500 stands for zero in the data rows.
How far apart are the two rows of each pair, measured in a hidden way? 0 means very close, and 30 very far. Two or three weighted sums of its numbers give each row a place; it is the straight-line distance between the places.
[627 432 661 568 530 592 545 547 377 393]
[653 580 638 603 686 702 688 685 367 588] >> 3
[673 381 574 533 519 565 465 694 420 383]
[489 505 485 577 490 477 542 544 489 400] >> 8
[567 479 489 588 561 488 563 497 528 328]
[553 554 615 631 666 681 569 583 497 321] >> 15
[509 693 390 299 403 361 513 431 598 640]
[577 476 613 613 701 742 577 647 335 438] >> 15
[542 479 489 450 443 557 480 460 466 603]
[466 339 476 447 563 510 457 503 449 541] >> 12
[473 445 527 349 466 553 449 552 475 699]
[537 562 506 463 539 497 329 482 483 617] >> 22
[374 491 309 323 312 379 376 494 602 609]
[282 513 449 506 415 342 400 286 529 454] >> 6
[505 405 517 501 464 551 517 476 413 348]
[651 374 625 621 663 697 629 568 311 410] >> 9
[445 554 480 425 444 515 385 508 476 669]
[686 467 642 616 652 687 685 672 373 555] >> 13
[799 524 774 746 729 785 631 718 242 494]
[731 467 807 581 736 642 634 766 306 521] >> 18
[467 479 583 532 590 579 537 481 417 250]
[546 522 556 622 556 576 477 600 474 358] >> 15
[747 558 782 726 695 762 656 796 312 447]
[494 558 575 188 437 360 429 445 633 724] >> 18
[462 504 449 347 387 470 336 439 567 612]
[600 529 624 541 446 572 530 666 432 619] >> 8
[421 459 390 389 362 505 354 535 468 566]
[485 496 433 539 438 520 455 422 400 467] >> 12
[450 353 621 532 588 539 503 449 503 394]
[526 484 408 348 474 529 441 543 479 686] >> 17
[430 401 500 491 411 426 354 530 520 527]
[412 492 267 341 334 323 428 305 619 568] >> 22
[536 297 456 468 511 581 462 604 453 641]
[548 487 536 509 537 608 502 668 414 595] >> 3
[506 518 452 350 431 467 321 524 555 634]
[522 370 467 558 579 581 531 578 553 451] >> 11
[554 213 564 531 613 585 431 554 386 521]
[498 539 668 611 733 622 630 625 529 273] >> 22
[610 357 658 525 726 641 649 645 261 416]
[241 569 413 390 396 436 426 339 521 523] >> 6
[453 621 421 559 485 476 430 360 516 461]
[390 541 395 437 430 393 425 364 611 511] >> 12
[458 526 310 333 293 455 397 554 604 558]
[493 436 522 506 456 553 429 564 402 543] >> 11
[534 669 332 360 295 313 496 420 700 654]
[510 542 440 413 195 366 589 474 611 593] >> 15
[565 660 439 436 447 290 462 356 652 650]
[514 396 634 530 496 548 442 580 416 532] >> 16
[537 456 528 517 456 615 420 583 446 570]
[675 522 721 702 688 756 690 715 259 526] >> 7
[405 562 445 360 264 385 376 425 607 634]
[605 396 602 542 586 658 549 630 283 544] >> 7
[565 494 546 665 626 606 639 600 492 294]
[426 416 385 563 570 483 453 443 496 510] >> 12
[291 459 473 592 515 356 481 327 559 512]
[490 519 456 427 404 457 312 462 544 568] >> 11
[544 444 573 682 522 574 576 542 460 314]
[278 551 443 578 514 388 515 286 616 543] >> 12
[320 582 403 462 382 487 384 375 471 394]
[396 672 330 417 363 406 511 440 608 510] >> 9
[712 595 757 649 708 736 643 683 334 488]
[576 294 626 614 607 621 542 551 362 461] >> 5
[263 563 439 422 433 362 417 277 530 388]
[583 455 629 535 607 559 574 620 357 456] >> 9
[572 397 525 530 590 560 504 478 470 386]
[505 323 537 608 581 559 590 489 379 377] >> 9
[418 607 376 442 350 281 476 306 701 595]
[516 508 462 620 562 613 526 560 508 384] >> 6
[519 656 506 529 512 293 624 449 705 699]
[522 420 472 630 504 519 464 492 362 297] >> 10
[380 480 549 603 641 527 438 473 545 383]
[627 433 573 544 589 620 532 573 330 470] >> 27
[394 533 315 282 334 320 351 494 638 543]
[560 282 548 539 495 584 417 520 486 444] >> 10
[304 686 489 527 414 350 500 251 675 599]
[436 673 438 358 263 364 501 395 612 684] >> 16
[549 648 464 245 444 420 463 548 617 688]
[554 325 617 612 655 623 554 630 424 409] >> 4
[487 469 512 611 629 553 464 467 596 431]
[648 475 585 704 722 716 671 517 474 292] >> 18
[480 500 570 523 515 549 555 455 556 343]
[676 431 657 666 737 749 666 565 357 438] >> 15
[424 637 393 398 262 319 467 295 589 537]
[565 460 582 602 653 635 573 511 371 374] >> 15
[627 491 616 489 596 653 518 703 372 583]
[361 550 335 441 526 438 471 242 555 502] >> 8
[483 377 508 593 575 592 548 668 300 411]
[439 655 455 499 359 275 531 441 698 713] >> 6
[528 471 478 565 566 504 609 486 509 269]
[417 471 384 572 503 475 393 427 549 531] >> 22
[631 419 756 589 699 622 600 616 329 493]
[444 497 382 285 401 417 465 546 609 649] >> 13
[636 498 539 587 497 584 507 548 502 415]
[671 543 813 688 696 690 639 728 208 488] >> 7
[378 578 356 423 378 268 530 371 647 619]
[692 506 681 625 697 706 652 677 230 564] >> 13
[532 454 583 610 532 576 456 705 372 509]
[441 454 352 479 496 469 404 336 503 420] >> 10
[497 730 494 442 450 365 559 375 651 637]
[342 479 370 489 511 434 389 371 523 541] >> 10
[413 625 458 418 326 330 480 349 691 600]
[362 515 441 509 511 403 335 281 616 423] >> 19
[396 558 415 496 400 393 419 309 593 535]
[527 441 325 415 353 465 437 451 507 577] >> 15
[508 488 441 285 290 434 356 446 521 571]
[312 515 432 505 456 401 417 335 560 441] >> 12
[399 689 562 401 356 354 523 387 727 591]
[474 360 609 484 481 546 488 574 349 539] >> 8
[381 743 492 428 315 288 612 271 686 488]
[277 579 456 447 391 362 546 277 539 483] >> 5
[481 422 607 660 599 555 474 486 425 495]
[306 495 549 524 513 538 558 364 622 392] >> 26
[498 555 483 358 319 429 410 453 595 661]
[713 414 622 651 584 698 652 746 319 501] >> 10
[429 316 495 532 551 648 504 518 483 427]
[546 488 525 544 519 511 514 589 310 290] >> 16
[664 408 617 638 567 636 646 511 342 392]
[355 540 377 436 372 347 325 386 554 485] >> 19
[634 400 601 551 653 613 525 706 364 506]
[405 428 404 417 475 368 420 377 478 450] >> 10
[410 618 413 470 434 282 538 324 657 630]
[744 520 717 670 671 701 669 689 317 607] >> 11
[552 287 557 415 514 483 391 569 410 613]
[310 515 399 348 321 404 359 494 553 599] >> 13
[449 774 475 545 442 266 694 475 753 613]
[410 393 411 516 472 514 424 420 552 510] >> 12
[614 557 660 723 651 614 602 647 498 177]
[362 429 350 329 431 429 435 434 564 597] >> 9
[501 466 487 448 487 541 451 553 378 539]
[603 471 514 517 612 600 536 635 450 475] >> 4
[678 468 683 695 685 711 688 676 272 576]
[532 459 506 654 656 495 498 529 375 343] >> 8
[560 492 427 413 454 559 421 572 422 607]
[402 567 607 588 617 580 509 454 539 377] >> 25
[544 447 428 330 510 424 387 536 487 574]
[390 494 269 351 382 427 390 465 577 565] >> 9
[401 639 555 528 552 624 496 419 579 390]
[537 410 662 569 559 549 553 563 431 305] >> 10
[601 455 621 579 690 698 635 572 264 452]
[502 362 571 624 584 543 460 556 471 505] >> 17
[534 496 657 728 604 563 659 596 467 194]
[270 386 375 394 410 393 444 199 563 491] >> 3
[433 546 309 386 400 459 398 553 488 632]
[328 483 236 424 507 412 385 384 544 567] >> 6
[630 379 472 547 463 579 453 672 392 559]
[355 548 416 490 508 409 402 353 535 487] >> 16
[334 476 330 408 358 404 365 460 541 466]
[479 325 592 725 703 589 573 582 471 432] >> 14
[665 509 581 671 618 573 503 596 466 286]
[466 594 471 576 547 534 448 470 531 344] >> 8
[447 603 398 370 462 347 454 350 624 695]
[521 426 595 614 736 564 540 602 339 381] >> 9
[417 545 462 558 484 511 421 371 568 342]
[319 535 322 390 396 333 522 400 635 465] >> 20
[375 529 379 403 492 481 332 342 471 475]
[654 799 520 431 436 321 633 449 771 661] >> 12
[287 539 367 448 287 284 376 417 641 584]
[563 431 566 597 609 570 576 553 410 376] >> 6
[602 441 660 636 624 622 688 564 300 380]
[305 528 291 374 446 457 405 398 570 557] >> 14
[588 518 559 657 655 618 651 586 503 239]
[578 514 601 631 615 618 523 616 515 146] >> 10
[593 407 523 496 470 569 489 527 454 520]
[660 466 619 546 548 599 534 557 377 494] >> 3
